rotation ticks, each row followed by its count of ticks
The counts run from 0 to 441.
[-20.3   7.8 -17.7   6.1 -28.1  18.1   5.6 -45.8  -5.8  -7.5   2.0  -2.9
  -2.1  38.3  -7.9 -39.2   4.4   9.4  -3.5 -10.2   0.8  -4.3  13.9 -13.5
 -21.1  -0.2  -1.5   4.9  14.5   7.2  12.6  -9.7  33.3 -10.6 -21.5  -6.4
  10.9  -6.9 -23.8  -3.4  -7.1  21.6 -27.4  33.8 -29.9  17.4  -5.8 -26.6
   3.6 -27.1] => 395
[ -9.5  17.0 -36.1  28.7 -26.5 -29.6 -13.4 -14.6   2.7  31.2   6.6 -17.2
   7.0   2.8   3.7  -7.2  -9.9  31.5 -51.3 -10.0   3.0  20.0   2.2  -3.8
  12.3  -3.9  10.3  -0.1   7.0   3.2  29.9  21.6  21.7  15.9 -21.5  -2.5
  -0.9  -7.7  20.1  -4.1  -2.3  15.2 -25.1  22.6  13.8  19.9   2.5  14.9
  27.1 -14.2] => 423
[ 25.7  14.7  -4.6  39.6 -16.4 -13.0  11.6  -0.2  16.4   9.4  -3.2  -1.2
   3.3  17.8 -25.3  -7.2   4.5  28.5 -31.2 -12.8  -0.1  13.5 -15.6 -31.4
 -12.8  -9.5   3.1 -16.7  17.8  29.3  16.6  -3.9  -9.2   8.7 -23.9 -21.3
   1.3 -32.0  40.1 -20.4   2.9  13.7 -38.8  -1.7  18.2  12.4   0.3  12.0
   1.5   0.5] => 203
[ 16.7   8.9 -13.5  15.9 -29.2 -29.8  -5.2 -20.2   9.1  -5.7  -3.1 -18.3
  -1.2  -2.1  11.2 -33.4  12.0  14.6 -60.7  -4.0  -2.6  23.4  18.3 -14.4
  13.4  -4.7 -17.1  14.4   9.0  29.5  19.3   7.1  19.0   9.2   2.8   6.3
  10.8 -25.1  32.7  -4.8 -24.0  11.6 -29.0   4.3  -9.2  20.5  -4.0  -1.3
   5.0  -9.4] => 56
[  8.3  26.7  -3.3  10.5 -16.7  -5.4  15.1 -25.4  -4.1 -10.4 -17.5 -16.6
  12.9  11.1  -3.0 -19.7  -8.6  41.8 -55.4 -15.2 -32.2 -11.3  11.1 -28.7
  -0.8   2.3 -22.8  -0.8  -3.1  37.4  21.9 -13.3  -2.1  22.8 -13.7   0.5
   0.6   1.2  18.1  -1.8 -15.6  12.7 -20.9   5.1  -9.6  18.4  -5.0  -2.9
   5.6 -33.8] => 440
[ -1.3  26.1 -31.5   9.3 -30.3 -10.3 -16.9 -35.2  13.6  13.7   9.2 -10.9
  -2.9  30.1  -9.5 -21.2  -9.3  14.1 -11.8  -9.1  10.0  12.6 -16.8   7.9
  -9.2  13.3  -6.4   5.6  25.5 -12.0  34.0 -15.5  58.8   7.7 -29.4   0.7
   3.0  -1.8  12.3   4.2 -16.0  20.7  -4.6  43.4   1.7   6.8   1.6  -8.0
  -5.0  -6.3] => 270
[-26.8  -1.0 -27.0   1.3 -14.7  -0.9   2.8 -33.1  17.9  18.9  20.2 -18.6
  15.4   4.8  -9.3  12.1  -7.4  18.6 -14.9 -28.3  -6.4 -11.5 -24.7 -31.4
 -18.4  13.1   5.2 -17.5  10.8 -27.8   9.8   5.8  -3.6  14.7 -30.9  -1.1
 -36.2 -33.2   0.0   3.1  -9.9  39.7  -4.8  32.6  -1.5  11.8   6.9  14.3
  13.7  -4.9] => 264
[ -5.6  -9.8 -48.5   8.1 -27.4 -29.1  -5.4 -21.3   3.3  23.4  17.4 -16.9
   1.0   1.8  -9.5 -15.9 -11.5  12.6 -23.6 -27.7   9.3  14.3  -8.6  -6.6
  -4.2  -2.8   7.8  10.8   3.8   2.8  10.5   6.9  30.0  -1.8 -34.1  -2.3
   7.7  11.2  -3.5   8.8 -31.8   6.4 -37.4  44.2  -1.1  28.9   4.0  -7.3
  21.8  -6.2] => 54
[ 12.2   4.2  19.3  27.1 -22.5  13.7   0.1 -37.4  21.9 -23.5  -1.9   5.4
  14.5  27.3 -20.6 -15.7   9.8  20.3 -18.8  -6.2 -11.7 -12.0 -14.7 -31.5
 -42.7  -3.4 -17.4 -16.3   0.0  28.5  30.2  -2.8  -8.1  -3.0  -1.3 -25.5
 -22.8 -41.6   3.7   4.8  -9.5  19.7 -20.9  -0.7   2.8   9.9  -2.4  13.9
  -6.6  -7.1] => 78
[ -3.2 -29.6 -12.4  -0.2 -20.8  24.7 -11.3 -46.2  12.2  13.1  -0.1 -20.1
  27.3  -7.1  -9.3 -28.5  -0.9   3.3  -7.6  -7.9  -6.2  -9.7 -16.9 -30.5
 -22.0 -36.1  -9.7   1.4  19.9   3.1   7.7   6.6  12.6 -36.2 -10.9 -13.8
   2.8 -33.6 -23.3   5.3 -20.3  20.9 -12.2  17.3  -2.0  33.7   6.6  -0.8
  11.1   1.7] => 63
[-19.3   0.2 -16.6  -7.6 -10.7   6.5 -12.5 -60.3   2.1  11.4  13.3 -23.4
  -1.5   3.7  14.1 -19.5  -6.1   5.8 -26.5 -34.2  -5.1  -7.8  -0.9 -14.4
  13.4 -22.4 -21.9  12.7  -5.7  -5.8   6.4   7.2  30.3  -7.7   0.1  -5.3
   7.7 -10.8 -13.2 -11.7 -31.0  17.5  -9.1  37.7 -17.2  47.9  17.8 -10.5
  13.0 -27.0] => 179
[-13.2   9.3 -36.7   9.8 -22.8 -10.2   5.0 -54.7  -2.0 -25.7  29.4  -3.5
  -0.2  21.9 -11.5 -21.9  12.4   6.5  -9.8 -22.6  15.5  13.0 -19.7 -13.5
 -21.5   5.9  -3.9  -0.9  -8.7   5.4  -4.4 -18.0  27.5   7.0 -18.4   2.7
   1.5  -3.0  -3.1   5.6 -25.3  19.7 -25.4  40.3  -4.5   0.2  -6.9  -5.8
  17.5 -40.4] => 85
[ 16.8  -1.5  -6.6   5.8 -29.5  13.6 -12.6 -43.5   2.8 -12.1   3.4  10.5
  17.8  11.5  -2.3 -23.3   6.6   5.7 -10.2  -7.0   6.7   0.2 -19.1 -26.3
 -15.1 -31.9  -9.5 -11.0   6.6  36.0  14.4 -17.5  16.6 -22.7 -12.8 -15.5
  54.1 -18.9  23.5  -8.6 -27.3   3.9 -35.4  18.4   7.2  20.5   0.7  -3.2
  -3.9 -16.5] => 283
[-11.0   9.6   2.3   7.0 -12.0  18.9 -16.7 -43.9  -1.2   9.6  -6.1 -19.3
  24.8  15.0  -1.0  -6.2 -16.8  25.0  -6.4 -14.6 -13.0  -5.2   8.9 -38.2
 -13.5   2.6  -8.2 -13.7  -9.0  27.2   0.1   7.9  13.3   5.7 -17.5 -10.3
   1.3  19.2 -14.6  -4.8 -29.9   2.1 -32.2  28.9 -13.3  52.1  17.4   6.6
   7.5 -28.3] => 363
[  5.4   7.6   8.4  20.2 -16.9   3.0  -9.4  -7.4  14.9   9.1  -4.5  -8.3
  16.6   2.7 -12.4   8.7  11.5  33.2 -32.6   9.5   0.6 -13.1 -29.0 -27.8
 -31.0  -3.2 -18.7 -20.5  13.9   8.3  36.1 -22.3 -12.3  12.5  -4.8 -14.7
  -6.2 -41.6  42.0  -8.1 -12.3  36.7 -25.9  12.3  25.9  12.8  -2.0  29.5
   6.6 -11.8] => 156
[-14.4  18.9  -4.2   8.5 -14.6   2.1 -18.8 -35.5  14.4   1.1  -9.9   4.5
  16.6   6.5  10.2   3.3   6.1  10.9 -29.5 -26.9  -9.6 -10.7   6.7 -23.4
 -17.1   4.6  -7.4 -14.7 -24.9  29.2   5.0  11.4  15.4   9.2   6.2 -11.2
 -20.8  -5.7  -8.6  -7.7 -27.4  15.4 -49.1  20.6 -15.6  27.0   5.0   5.8
  13.1 -37.1] => 410
[-12.5  11.7  13.2  16.7 -10.8  -8.6  -7.5 -33.0  17.0 -16.9  14.4 -11.3
   1.4  24.4 -12.1 -19.7  11.8   8.0  12.7 -11.6   6.5  39.4  20.9 -34.3
 -23.3   7.2   0.0   2.8  10.9  -0.2  -9.2  -5.8  35.4   6.4  -5.5 -13.0
 -15.5 -30.8 -11.1  -1.8 -25.1  16.6 -33.7  46.2 -14.4  15.3  -0.5 -18.0
   3.3 -14.9] => 90
[  1.5  -8.7  -8.9  22.1  -7.7  18.5   2.5 -30.6  14.5  13.8   1.7 -25.8
  -3.4  -0.8 -16.7  -4.6   9.9  23.5 -12.5 -27.9  -1.2  -8.1 -15.1 -41.2
 -15.8 -25.2 -11.0  -4.3   1.0   8.7  -5.2   5.6 -20.5 -14.2   7.5 -35.8
  -5.7 -27.7  -8.2 -22.4 -10.2  17.2 -37.2  16.2  -0.2  52.7  15.6   0.8
  24.6 -15.3] => 247
[  5.5  14.5  -2.8  -4.7  -2.0  10.8   1.8 -48.7  -4.8 -15.7  -8.7 -18.1
  16.3   1.6 -16.6 -17.7  -1.3  33.4 -37.4 -19.9 -27.6 -23.7  -2.8 -24.5
 -25.0  -3.8 -29.6  -3.4 -11.1  26.0  12.5 -25.0   1.5   5.8  -3.0  -8.1
  -2.5  -0.4  -9.5   2.3 -25.4   9.7 -11.5  17.1 -12.7  36.9   0.8  -5.1
  10.8 -37.3] => 441
[-17.2   2.3  11.9  25.8 -11.2  12.1 -32.0 -37.2  33.1  12.9  -9.8  -6.4
   6.9   5.1  -6.1  -6.1   9.8  16.8  -4.1 -26.1  -9.5  -1.6  -6.4 -19.7
 -22.2  -9.1   1.1 -17.5 -13.8 -18.7   2.7   5.7  21.8   5.1  -7.0 -18.1
 -40.1 -35.8 -17.0  -0.9 -13.5  33.9 -35.1  22.9  -4.1  15.5  19.3  16.5
  15.8 -15.0] => 337
[  6.6  45.1  -4.6   5.6 -26.1 -11.0 -20.5 -22.3  -6.5   6.7  -8.1  -0.2
  16.9  22.8   0.2 -11.8  -0.6  21.7 -51.3 -11.0 -11.9  -1.7  20.2 -15.4
 -23.8   9.4 -11.0 -16.9  15.2  33.5  31.7  -6.3  15.1  15.6  -7.9 -24.7
 -11.9 -25.9  25.7 -22.8  -5.4  14.4 -24.2  15.6 -10.2  17.7  -6.6   1.8
  -1.6 -12.3] => 272
[  4.7   3.3 -29.0  30.1 -12.5 -24.8 -20.6 -24.6   8.3  21.7  -5.5 -13.6
   0.2  -4.6 -28.0 -33.7  -7.0  26.9 -43.2 -14.0  -3.4  10.9  -4.0  14.1
  -7.4  -7.3 -16.4  11.1   5.2 -12.3  34.3  -9.1  37.6   2.6  -9.8  -9.2
 -23.5 -19.3  -5.9   7.5  -3.6  26.1 -22.8  22.9  14.6  -6.4  -0.1  -7.9
  25.4 -14.7] => 381
[  3.5  18.9 -20.4  17.4 -10.2  -9.8  -0.9 -24.5   7.0  -3.1   0.2 -24.9
  13.7  10.2 -35.3 -24.6   2.3  29.8 -23.9  17.4  -0.2  34.7  -0.4 -10.2
 -13.1   5.5 -27.6   5.5  39.5  15.5  28.9 -27.4  27.0   8.3  -5.9   1.9
  -9.1   3.3   8.3   8.3 -11.4  31.2 -15.8  30.9  13.2 -11.7  -8.7 -14.1
  14.1 -14.1] => 197
[ 16.5 -13.8 -11.1  16.2 -26.7 -20.8 -28.5 -15.3  13.7  13.6   2.3   0.4
  25.7 -15.6  -4.3  -4.3  -0.9  17.8 -37.8  -9.8  -3.4   0.0 -22.9 -13.4
 -21.3 -19.7  -4.8  -7.3  -5.8  14.2  32.6   7.2   2.5  -1.4  -5.7 -15.5
   4.2 -38.4  32.6   1.8 -22.1  10.1 -27.3   8.5  32.8  21.4   9.1  32.2
  14.0   1.5] => 419
[-12.0  17.4 -12.3   2.3 -38.7   7.5 -27.3 -52.4   7.5  -2.9  16.4  -0.8
  22.0  14.6   4.3 -12.8   0.1  13.6 -22.5 -28.1  -4.7 -21.0 -16.2 -14.9
 -41.7   8.2   0.0 -26.8  -5.6   8.5  11.6   1.4  21.3   7.4 -25.2  -9.1
  -9.3 -30.7  14.2   1.9 -20.9   2.9  -6.5  14.0  -7.3  33.4  -4.2  42.8
  -4.1  -8.1] => 268
[  8.6  22.8 -12.9  35.1  -8.1  -5.5 -21.9 -18.8   6.5  17.1  -7.5 -24.8
  -0.3  17.8 -19.9 -17.0 -17.5  49.3 -29.2  -1.0  -4.7   3.5 -14.0   7.7
 -10.5   6.3 -20.7   0.3  -1.5   4.3  34.0 -13.4  31.7  23.3 -14.4  -5.8
  -8.1  20.6  12.6   9.5 -16.5  18.4 -22.0  34.0  28.3  19.9   4.7  18.8
  23.5 -21.6] => 118
[ -3.4 -12.3 -30.2  20.4 -12.3 -23.1  23.6 -24.2  11.7  -5.8  34.2 -23.1
   1.1   8.5 -27.9 -16.5  -7.9  22.5  -7.0 -18.8   4.0  29.7 -28.6 -31.7
   2.4  -2.7   6.4  11.3  17.2   1.9   2.5 -12.5  12.7   3.8 -33.3  10.2
  17.0 -11.6   9.4   9.0 -22.0  14.2 -12.8  45.2  25.3  14.0   0.7  -7.5
  13.6  -8.1] => 128
[ 11.1  19.2  -3.8  10.3  -6.2 -18.2 -24.9 -49.7  16.3   8.7   4.4  -6.6
  19.5 -12.3 -15.3 -19.0  -7.3  18.3 -34.8 -22.2 -20.8  23.7  -5.8  -8.4
  -3.7 -24.7 -26.3  -8.2  -1.0  25.8  26.1  -3.6  34.2  -6.1  -3.9  -0.9
  10.1  -6.1  20.6  -7.7 -13.9   5.7   3.5  26.7  36.2   8.7   5.5  11.6
   3.7 -23.1] => 377
[-19.0   6.3  11.2  -1.4  -8.0  23.1 -36.1 -37.0   2.6  21.2 -12.4 -12.2
  27.6   3.9   4.1  -6.9  -8.3  14.8 -18.1  -9.3 -16.6 -10.1  15.5 -26.5
 -16.6 -20.7 -11.0 -12.7   7.0   4.9  21.1  12.5  22.9  -7.6  -1.3 -25.1
 -14.3 -21.0 -22.0  -7.4 -14.5  26.2 -22.7  32.2 -11.6  39.6  11.2  -5.6
   7.9 -19.7] => 105
[ -3.8  28.9 -18.8   8.6 -36.1   8.2  -7.3 -37.1  -2.2  -1.9  15.7 -12.7
   2.8  23.7   7.1 -12.7   2.8  13.4 -41.8 -20.7   1.0 -14.0 -11.5 -28.2
 -13.2   8.8  -6.6 -14.3   7.5  24.6   2.7   2.7  -6.8   0.6  -5.8 -15.7
   6.0 -19.0  16.6 -24.4 -13.3  -1.5 -11.4   4.0 -20.1  54.4  -0.2  17.2
  -3.0  -5.9] => 315
[-19.0 -20.8 -23.2  16.7 -33.5   4.3  11.0 -56.1  31.4 -14.7  29.9 -20.8
  11.6   4.5   0.7 -11.4  15.3  -7.6  -1.5 -17.6   9.0  22.5 -34.3 -24.2
   1.1  -5.1 -10.4  -4.1  -2.1  14.0  -1.4  16.0  19.0  -5.9  -7.0  20.0
  -8.4 -15.2   3.6  13.7 -35.1  29.9 -17.8  20.2   7.3  15.4   0.9  22.4
   6.7 -17.1] => 374
[ -6.3  10.1 -20.4  25.4 -34.7  -7.7   3.0 -34.7   9.3   3.1  13.8 -22.1
  -2.1  39.3 -12.9 -23.8  -8.6  19.5  -6.3  -0.3   0.4  20.0 -18.1  -8.6
  -1.5   2.4   4.2  -0.3  26.2 -10.1  12.4 -16.0  43.4   9.0 -46.6  14.4
  28.1 -21.6  24.5   5.6  -1.3  17.5  -3.4  36.0  -0.3  11.7  -6.5   3.7
  -2.3  -1.4] => 391
[ -1.5  16.4  11.8  -0.7   0.2 -12.4 -26.2 -46.2   2.8 -15.8  18.5  -7.7
   7.5   5.5 -17.7 -26.1   7.5  11.2  -0.4 -16.8  -0.5  18.7  14.8 -26.0
 -30.8  -4.0 -18.1  -7.3  -3.8   8.5  -4.0 -23.7  35.2  -7.0   2.0 -26.9
   9.0 -35.3  -5.3 -18.2 -24.7   9.1 -18.1  43.3   2.1  25.4   2.3 -13.6
   4.0 -31.0] => 89
[ -9.6 -14.3   2.2  26.5 -24.1  -9.1  -4.0 -18.8  20.8 -13.9  16.1 -12.0
   9.8   8.6  -2.3  -6.5   7.6  11.6   1.1 -12.6   9.2   9.8 -18.8 -42.1
 -29.9  14.5   5.8  -3.5  -5.0  -5.5  -3.0  12.0   3.1   4.4 -11.6  -2.7
 -31.1 -31.3  -3.3  14.9 -38.4  14.4 -45.6  32.6  -5.0  30.4   5.2  24.0
  11.2   5.2] => 48
[  2.4  -2.8 -18.0   5.5 -16.5  -4.0  10.4 -21.5  -6.8   8.2  -0.3 -26.9
   5.5   9.4 -10.1 -13.4 -13.9  37.9 -20.7   0.9  -4.2  -2.5 -28.0 -20.0
   8.4  -5.0 -13.6  18.0  19.9   5.2  23.9 -30.7  18.5   6.0 -29.0  18.3
  48.4   3.7  31.9   4.9 -37.1  20.8 -24.4  34.8  12.6  25.0  10.4  -9.3
   9.6 -15.7] => 360
[ 11.3  25.8  -9.8  29.1 -28.8 -27.9  21.6 -19.5  17.7 -11.8   9.1   8.8
   0.4  29.7 -14.9   5.6   3.8  24.6 -34.2 -18.4  -6.2  10.9 -22.6 -20.7
  -7.1  -1.2   4.9  -6.2   7.1  30.7  29.4  -8.9  -3.9  20.5 -21.4 -10.3
   0.8 -24.4  51.3 -14.2  -2.2  21.6 -16.1  10.5  17.6  -2.3  -1.7   5.9
 -10.0 -16.6] => 82
[ 21.1  -2.2 -40.3  14.5 -37.9 -27.2  10.0 -20.7   0.4  -0.9  14.5 -10.6
   2.3  22.8 -17.6 -32.8  -8.9  16.7 -41.2  -8.9   5.3   1.6 -32.0  -4.5
 -12.1 -10.1 -15.9  12.9  22.3   9.6  49.7 -14.7  14.7 -11.1 -32.7  -1.0
  29.2 -16.1  25.8  11.1 -16.0  15.1  -9.0  24.0   8.9  10.8  -1.2  -7.8
  -5.3   2.6] => 313
[  6.7  19.2   0.3  23.0 -21.4  -2.7   6.1  -6.4   2.9  18.0 -31.9 -22.3
  -7.2  20.7 -16.5 -18.1  -0.2  51.8 -40.6  -0.9 -15.1 -17.8   6.4 -13.3
  -6.6   4.3 -17.7  12.9  16.5  -7.5  21.6 -25.8  14.5  25.8 -29.7  -2.3
  -6.5 -24.3  20.8   3.8  -2.8  29.2 -41.6   6.9 -23.6  18.4  -0.3 -17.2
  14.9  -9.8] => 397
[ -3.3   3.3  -5.0  24.8 -19.6  -2.8   1.5 -27.3   9.2  -6.3  27.6 -18.6
  -0.5   8.3 -16.5  -1.1  16.5  23.3 -13.3 -30.4   4.2  -9.3 -23.8 -47.1
 -24.0  -4.3  -5.7 -13.4  -7.7   8.1  -5.1  -3.4 -25.0   2.0  -0.6 -25.9
 -12.6 -37.9   3.1 -17.9 -16.7   6.4 -21.0  19.2   7.6  53.6   5.2  17.4
  12.6  -8.4] => 126
